128 stands for zero in the data rows.
Each row has a hidden score. How much does it go up from the first row of each pair to the second? 15 means little or no change, 30 a big rise and 0 a big fall. The score is a weighted sum of the row's numbers plus the product of two more (or one squared), each taken from its middle value.
[106  89 157  86 121  84 111 127 150 125 122  84 160  90 134 117]
[109 148 157 163  84 103 129 154 148 136 126 124  86 163 149 113] >> 19
[115  89 154  86 128  84 136 135 149 134 119 122 138 165 129 111]
[123 142 157 147 132 108  85 139 145 134 130 120 147 159 131 109] >> 7
[113 116 152 145  84 106 109 143 133 142 127 139 144 152 134  99]
[108 127 144  86  84 133 122 130 144 147 130 130 152  90 156 122] >> 15
[123 114 121 155 142 150  85 100 129 132 138 132 142 147 158 156]
[128 127 120 134 171 132 132 127 124 142 129 130 124 138 150 150] >> 14
[140 139 118 121 156  84 134 125 116 136  86 140 132 131 160  89]
[166 150 118 116  84 139 151 130 101 115 130 145 131  90 143 157] >> 12
[166 163 131 110 117 157 153  84 114 107 127 145 150 125  88 160]
[ 90 166  85 113 101 141 147 129 120  86 120 139 145 124 122 167] >> 9
[159 168 133  94 122  84 164 145 107 109 128 140 140 129  88 143]
[158 167 134 110 123 153  85 144 120 112 120 134 145  90 143 151] >> 16
[173 151  85 109 123 147 166 124 100 101  86 138 137 124 128 159]
[168 153 115 116 129 154  85  84 106 112 131 136 135 127 144 160] >> 18
[165 180 142 108 109  84 168  84  84 106 124  84 127 138 120 145]
[ 90 157 141 106 112 133 170 156 118 106  86 119 135  90  88 132] >> 20
[158 172 159 127 107 131 141 143 129 101 102 140 153 128 133 143]
[150 174 168 131 100 127 143 148 139 101  97  84 143 137 130 136] >> 15
[170 178 150 118  94 124  85 149 122  92 107 112 135 137 119 147]
[ 90 172  85 109  84 120  85 153 118  99 111 128 134 133  88 138] >> 14
[176 170 130  98 102  84 174 149 106  86 121 128  86 136 116 148]
[146 154 121 120 144 151 145 126 121 125 137 145 137 131 138 150] >> 14
[156 132 117 128 133 150 150  84 112 121 138 124  86 137 135 158]
[ 90 133 115  86 158  84 132 113 117 129  86  84 131 133 148 153] >> 14
[139  89 126 138 128 159 149 129 116 130 143 124 124 145 155 161]
[149 132 112 127 148 161 136 114 114 125 137  84 138 129 159 165] >> 14
[145  89 115 143 150 148 144 120 107 133 145 130 121  90 159 146]
[ 91  89 153 159  84 122 118 132 162 149  86 124 141 167 156 130] >> 16
[119  89 153 139 140  84 119 148 133 136 122 151 167 144 134 107]
[113  89  85  86  84 121 154 152 148 124  86 147 175 151 127 105] >> 19
[139 165 152 127  94 114 168  84 131  86 136 143 143 143  88 103]
[ 90 162 134 108 106 115 165 149 129 126 143 157 136 121  93 115] >> 13
[159 147  85 105 116 133 148 137 124 135  86 161 126 106  87 127]
[167 167 128 109 140 116 173 156 131 146 150 142 113 106 102 125] >> 10
[161 139 117  86 141 149 147 139 133 154  86 146 109  90 118 145]
[ 90 131 110 123 131 162 145 124 143 149 156 128 112 106  88 160] >> 18
[157 106 109 122 150 145 146 145 132 162 148 128  86  93 121 150]
[149 121  85 115 153 146 125 137  84 165 153 126  96 102 125 150] >> 14
[154 144 116 111 126 144 167 142 137 145 153  84 116  90 107 130]
[148  89 136 120  84 137 161 156  84 126 154 154 144 114  91 113] >> 18
[160 156 124  86 128 136 152 139 139 146 157 149 111 108 105 137]
[127  89 112 128 152 160 149 142 154 168 151 129  86 102 137 153] >> 15
[140  89 124 125 149 136 140 147 156 165  86  99  85 117 123 145]
[131 119 125 155 156 138 140 159 155 155 132 101  86  90 151 132] >> 12
[ 90 110  85  86 142 133  85 149 159 141 116  92 104 134 134 129]
[112 103 127  86 142 143 139 144 172 161 125  99 105 122 128 140] >> 15
[139 109 117 139 139 158 134 140 156 153 146 107 109 113 132 155]
[142 116 122 138 149 144 142 140 151 169 152 112  92  90 128 136] >> 17
[142 129  85 130  84 154 153 136 144 160 157 131 111  90 119  89]
[154 135 119 119  84  84 145 133 137 152  86 146 117  99 107 136] >> 21
[140 146 129 114 159 138 165 166  84 170 157  84 103 104 118 111]
[156 166 120 115 134 136 159 139 149 152 159 132  86 107 121 148] >> 16
[153 143 120 112 154 143 136 140 144  86 155 149 112  99 120 141]
[ 90  89 119  86 128 151 148 135 150  86 163 124  97 108 111 147] >> 15
[145 158 145 113 113 143 147 143 135 134 151  84 143 117  88 120]
[134  89 163 131 117 103 146 157  84 132 129 150 147  90 105  99] >> 24
[114  89 159 163 115  84 135 148 140  86 132 123 153 158  88 112]
[102  89 155  86 127 130 112 134 139 140 128 142 160 150 140 113] >> 21
[113 129 153 160 139 113 130 145 140 139 126 122 152 160 143 112]
[ 90 122 152 154 141 134 106 130 152 145 134 127 151 152 147  89] >> 17
[110  89 140 153 129  84 107 125 148 143 134 125 153 151 155 136]
[127 122 152 145 115  84 136 153 133 130 122 127 158  90 122 108] >> 17
[ 90 154 154  86 105 118 152 158 129 125  86 151 156  90 117  96]
[145 163 147  86  84 132 164 155 129 125  86 150 140 121  99 123] >> 15
[166 150 130 110 128 132 151 145 126 136 148  84 122 101  88  89]
[148 139 120 124 141 157 137 136  84 152 163 139 113  90 125 144] >> 19
[127 135 121 128 154 148 151 151 170 168 144 106  86 115 134  89]
[132 130 119 147 145 140 145 145 158 152 137  84 106 125 147 150] >> 12
[103 133 141 153 162 146  85 157 189 171 131 101 110 127 145 131]
[103 111 138 163 134 153 140  84 175 154  86  94 112 131 141 143] >> 18
[117 116 129 157 128 147 155  84 162 129 107  94  86 137 141 140]
[111 129 146 160 146  84 144 161 172 145  86 104  86 136 151 133] >> 14
[131 115 128 142 146 137  85 146 158 147 124 106 110 128 134 132]
[119 138 142 148 144 142  85 155  84 157 133  94  95 139  88 135] >> 23
[140 107 117 143 148 127  85 146 156 158 126  92  90 118  88 139]
[140 133 119 126 139 154 145 138 152  86  86 119  97 113 136  89] >> 6
[155 127 113 110 139 148 150 136 141 157 151 120  97  98 110 150]
[135  89 127  86 136  84  85 134 156 164 161 133 100 106 106 139] >> 17
[153  89  85 108 138 141 151  84 138 151 155 143 116  90  88  89]
[138  89 129 115 140 142 150 146 141  86 154 145 110 107 111 129] >> 12
[ 90 157 130  86 132 151 137 129 143 147 161 165 124 105 116  89]
[165 134 124 115 119 143 145 129 126 132 151 164 135  98  95 139] >> 17
[152 150 134 116 120 137  85 135 135 136 150 159 124 105  97 132]
[ 90 139 129 112  97 148 142 125 142  86 156 159  86 105  88 133] >> 12
[153  89  85 105 121 121 176 161 126 137 141 148  86 109  94 125]
[147 157 141 109 115 137  85 158 131 132 150 160 159 118  97 101] >> 16
[137 159 157 114 111 138 138 155 140 125 147 157  86 128 104 106]
[111 143 152  86 101  84 142 144 146 131 135 147  86 136 106  89] >> 19
[121 169 165 153 101 116 151 157 146  86 133 128 160 157 129  89]
[ 97 158 163 144 122  84  85 156 155 138  86 134 169 157 139 114] >> 13
[111 120 150 145 111 122 120 126 145 133 127 132 154 153 120 123]
[ 90 134  85 170 135 124 102 117 161 135 122  84 164 158 149 133] >> 12
[121 136 155 153 129 101  85 143 142 133 121  84 137  90 143 126]
[ 90 124 147 157 137 123  85 125 143 140 137 136 145 158 146 115] >> 14
[109 144 152 161 140 106  85 133 146 132 116 119  86 162 157 134]
[ 99 131 162 153 135 117 116 149 157  86 122 143 164  90 144 105] >> 14
[111 127 158  86 124 113 112 127 151 132 128 130 152 158 129 116]
[130 131 153 149 136 108 113 128 129 131 121  84  86 157 141  89] >> 11
[131 128 148 148 139  84 135 149  84 137 122 112 121 169 138 113]
[ 96 122 139 163 142 144 118 118 152 142 127 126 161 157 163 142] >> 14
[105 130 136 147 156 139  85  84  84 147 129 137  86 156 172 141]
[ 90 115  85 149  84 141 125 117 125  86 137 119 136 147 157 158] >> 10
[152 108 123  86 148 118 125 115 114 134 135 118 118 146 145 146]
[144  89 118 145 148  84 131 118 117  86 143 111 128 145 151 147] >> 8
[116 111 130 149 159 134 114 120  84 142 134  84 126 149 155 138]
[ 90 126 125 154 151 125 131 121 132 142 135 113 124 156 156 139] >> 15
[127 126 125  86 154 143 121 106 140  86  86 130 133 152 155  89]
[ 94 132  85 161 124  84 126 147 157 142 121 128 150 161 137  89] >> 3
[ 96 108 151 159 123 135 110 130 150 135 123 147 177 149 137 115]
[100 134 160 154  84  84  85 136 160 144 132 138 151 159 139  89] >> 19
[127 123 149 153 133 116 112 126 139 131 129  84 158 148 133 119]
[105 123 150 170 140 115 129 145 151 145 123 118 153 154 147 115] >> 15
[107 127  85 152 142 121 116 125 149 143 126 131 140  90 141 117]
[113 120 138 148  84 117 116 128 147  86 125 128 154  90 150 129] >> 13
[101 113 147 172 145 140  85 131 149  86 142 126 161 147 154  89]
[126  89 135 142 141 108  85  84 139 143  86 111 125 157 149 130] >> 19
[105 115 137 163 135 139 113 112 142 134 131 132  86 160 157 135]
[133 110 121 149 146 137 123  84 121 138 145 124 124 147 146 145] >> 14
[149 127 105 125 154 157 144 111 119  86 142 133 133  90 146  89]
[153  89 112 122 135 156 157 122 109 123  86 126 132 131 140 157] >> 17
[171 141 104  94 140  84 148 121  95 114 136 149 137  90 133 156]
[ 90 141 122 112 129 144  85 127 113 117 129 132  86 126 134 164] >> 16
[154 135 112 121 123 172 149 116  84 107 134 133  86 124 147 179]
[151 139 122 116 132 154 155 121 110 118 128 136 116 134 130 160] >> 15
[152 150 128 126 128 153 152 129 118 117 136 133 124 137 140  89]
[164 159 123 114 150 161 149  84 111 118 132 151 143 119 147 158] >> 10
[167 157  85 111 138 138 154 141 112  86 129 138 119 133 128 139]
[163 155 127 110 129 152  85  84 111 114 133  84 135 122  88 149] >> 19
[169 160 122 118 126 162 141 125 113 102 131 154 162 121  88  89]
[186 139 112  99 132 141 156 128  93 106 131 137 126 121 119 152] >> 15
[163 130 115  86  84 151  85 112 107 113  86  84 122  90 123 154]
[154 145 108  86 150 149 169 127 101 119 126 135 134 129 143 160] >> 14
[160 142 115 112 146 156 147  84 100  86 142 145 121 133 146 146]
[160 149 125 120 130 151 142 124 114 120 141 139 124  90 136 158] >> 14
[146 134 116 137 128  84 139 116 112  86 142 141 135 126  88 162]
[159 150 113 104 151 145 152 130 112 125  86 128 123  90 144 158] >> 10
[170 113 109 112 144 155  85 116  94 118 143  84 126 123 132 160]
[166 125 120 121 136 149 128 112 110 120 138  84 119 132 140 159] >> 15
[142 123 113 113 146 168 141 126 113 133 141 136 133 131 145 157]
[153 126 109 125  84 147 131 109  84 123 136 140  86 130 146 167] >> 16
[155 123 113 129 143 153  85 119 106 125 142 123 121 131 146 156]
[149  89 109 119 135 160  85 115 107 120 137 125  86 135  88 169] >> 22
[146 123 107 133 161  84 146 116 104 133  86 139 143 123 150  89]
[150 122 109 130  84  84 127 113 105 132 138 146 138  90 157 162] >> 16
[153 121 112 133 145 151 134 110 113 132 144 126 130  90 151 167]
[133 124 112 131 163 150 140 114 114 139 140 132 128  90 149 144] >> 15
[127 118 122 146  84 154  85 121 123  86 145 122 135 144 163 153]
[145  89 123 141 156 134 129 118 109 134 136 127 117 145 153 148] >> 14
[144 120 116 138 148 142 140  84 119 131  86 114 126 146  88 150]
[140 117  85 144 144 161 114  98  84  86 147 138 141 134 157 169] >> 5
[ 90  99 112 134 158  84 123 110 116 144 146 134 124 124  88 145]
[ 90 138  85  86 166 145 126 121 139 157 136 133  86 146 161 151] >> 8
[122 126 136 144  84 131 111 122 132 149  86 139 123 147 156 145]
[129 130 118  86 158 153 122 114 128 140 138 140 135 138 162 162] >> 17
[147 144 122  86  84 144 130 119 114 133 140 136 123 137  88 166]
[165 127 119 116 149  84  85 118 108 126 131 138  86 131 146 157] >> 16
[139 138 116 126 145 152 142  84 118 132 139 129 127 139 154 163]
[149 137 113 130 155 120 151 125 116  86 132 120 118  90 154 153] >> 12
[162 131 122 126 161  84 128 120 117 133 137 124 109 141 141  89]
[144 121 116 138 152 143 134 119 120 130 139  84 126 141 151 154] >> 11
[144 107 119 145  84 132 122  84 108 127  86 128 125 147 151 147]
[130  89 121 148 146 133 110 105  84 132 138 140 144 148 148 160] >> 15
[107 104 131  86 148 135 115  84 139 143 136 122 134 152 152 137]
[117  89 135 154 155 135  97 115 139 145 133  84 147 144 156 129] >> 7
[118 125 141 160 150 116 121 127 133 136 128 121  86 161 155 125]
[121  89  85 153  84 108 119 119 141 131 121 118 136 162  88 148] >> 14
[119  96  85 142 140  84 105 131 129 144  86  84  86  90 144 119]
[113 130 148 148  84 132  85 128 146 139 132 123 145 155 151 128] >> 15
[ 91 119 154 163 151  84 110 138  84 157  86 127 150 154 148 119]
[112 107 146 165  84 119 115 129 142 144 130 121 145 152 145 123] >> 12
[127 127 143 154 135 104 117 126 130 132 119 138 151 153 149 128]
[126 138 154  86 135 107  85  84 139 134 129 130 148  90 139 125] >> 17
[101 139 162 155 147 108 113 138 151 142 118  84 152 162 152 111]
[100 122 158 158 139 108 119 134 156  86 117 130 133 163 134 112] >> 13
[110 128 152 160 143 114 127 145 149 142 129 114 134 165 145  89]
[ 90  89 143  86 139 134 102 115 135 132 132 133 153 152 154 137] >> 18
[134 129 146 152 141 102 112  84 125 126 124  84 141 158 141 125]
[119 117 147 158 132 114 125  84 132  86 119 125 156 153 146 127] >> 14
[ 90 124 150 149 128 120 113 127 150 136 130 123 139 163 141 118]
[116 122 146 153 132 112 119  84 140  86 123 125 142 157 138  89] >> 16
[106  89 142 153 143 131 108 116 154 138  86 138  86 154 148 139]
[111 128 142 158 150 124 123 133 141 146 132 118 138  90 156 128] >> 14
[127  89  85 146 141 125  98 106 138 133 135 136 140 155  88 140]
[105 117  85 156 156 130 106 129 147 153 134  84 139 154 153 118] >> 11
[109 114 144 158 141 132 107 127 136  86 133  84 148 155  88 131]
[115 107 150 143  84 110 111 133 145 144 127 131 134 155 132 112] >> 17
